[104  88  77 176 157 121 118 158] p
[147 199 138 148  95 115 141  92] p
[150 197 154 128  90 124 138  92] p
[ 92 170  93 152  91 150 103  74] f
[130 176  88 194 124 100 131 109] p
[115  64 147  79 147 143 123 157] p
[130 193 144 119  76 137 123  78] f
[153  79 146 115 170 112 143 183] f
[128  93 177  55 126 154 132 134] p
[ 91  85  70 161 147 130 106 148] f
[117 190 134 131  83 146 122  77] f
[173 160 192  88 114 115 150 129] f
[ 85 120  68 169 124 140  98 111] f
[127  89 176  59 129 152 126 143] p
[150 191 168 107  89 132 138  90] p
[138 186 100 183 114 108 131 104] p
[152 185 169 106  88 127 140  91] p
[153 198 155 131  90 121 143  90] p
[ 97 175 110 141  86 147 109  76] f
[106  56  98 129 164 127 118 163] p
[108  69  88 147 166 128 115 162] p
[ 81 102  67 169 135 139 105 122] f
[146  67 134 118 170 113 142 180] f
[139 192 102 180 110 108 135 104] p
[155 184 175 106  94 131 142  97] f
[164  87 162 103 165 109 149 174] f
[120 187 133 125  84 140 125  77] f
[150 194 161 121  95 131 140  91] p
[145 171 184  89  91 135 142 102] p
[134  68 120 126 173 115 133 179] f
[151 204 138 148  94 112 135  93] p
[172 127 185  93 140 115 157 159] f
[111 100  69 179 155 117 113 151] p
[170 163 183  89 116 119 154 130] f
[103  71  88 156 165 124 111 160] f
[177 141 186  90 124 113 159 145] f
[102 180 107 148  87 144 112  76] f
[136 111 186  59 116 150 131 121] p
[122  65 107 134 172 120 129 179] f
[172 103 170  97 157 109 149 171] f
[ 82 119  65 167 122 144 100 106] f
[142 190 106 176 112 106 133  96] p
[105  56 107 122 165 133 118 165] p
[147  73 139 115 174 110 142 179] f
[172 110 174  94 148 108 155 161] f
[124 156  76 200 131 106 123 122] p
[177 121 187  89 138 109 158 152] f
[141 139 183  66 102 145 135 110] p
[148 197 138 151 100 115 136  91] p
[ 78 113  62 171 132 145 102 120] f
[167 172 184  95 104 120 145 107] f
[138 187 165 116  89 130 136  87] f
[133 100 179  60 128 150 131 129] p
[130 163  81 196 126 103 128 113] p
[ 87 161  91 157  96 150 104  84] f
[157 181 172 103  92 130 140  95] f
[ 94  82  72 155 155 130 113 146] f
[ 92 163  94 152  95 148 103  76] f
[102  56  99 127 167 132 114 165] p
[ 92 163  97 153  94 147 108  81] f
[103 178 121 140  86 145 117  74] f
[148 158 184  76  98 137 138 102] p
[ 90  94  70 161 146 139 106 138] f
[173 124 185  92 137 113 154 155] f
[ 84 142  76 164 110 146 100  95] f
[114  67  92 154 168 124 120 164] f
[172 159 187  88 117 117 153 125] f
[144 193 162 110  84 131 139  88] f
[132 102 179  63 122 152 133 127] p
[122 152  75 196 134 103 124 120] p
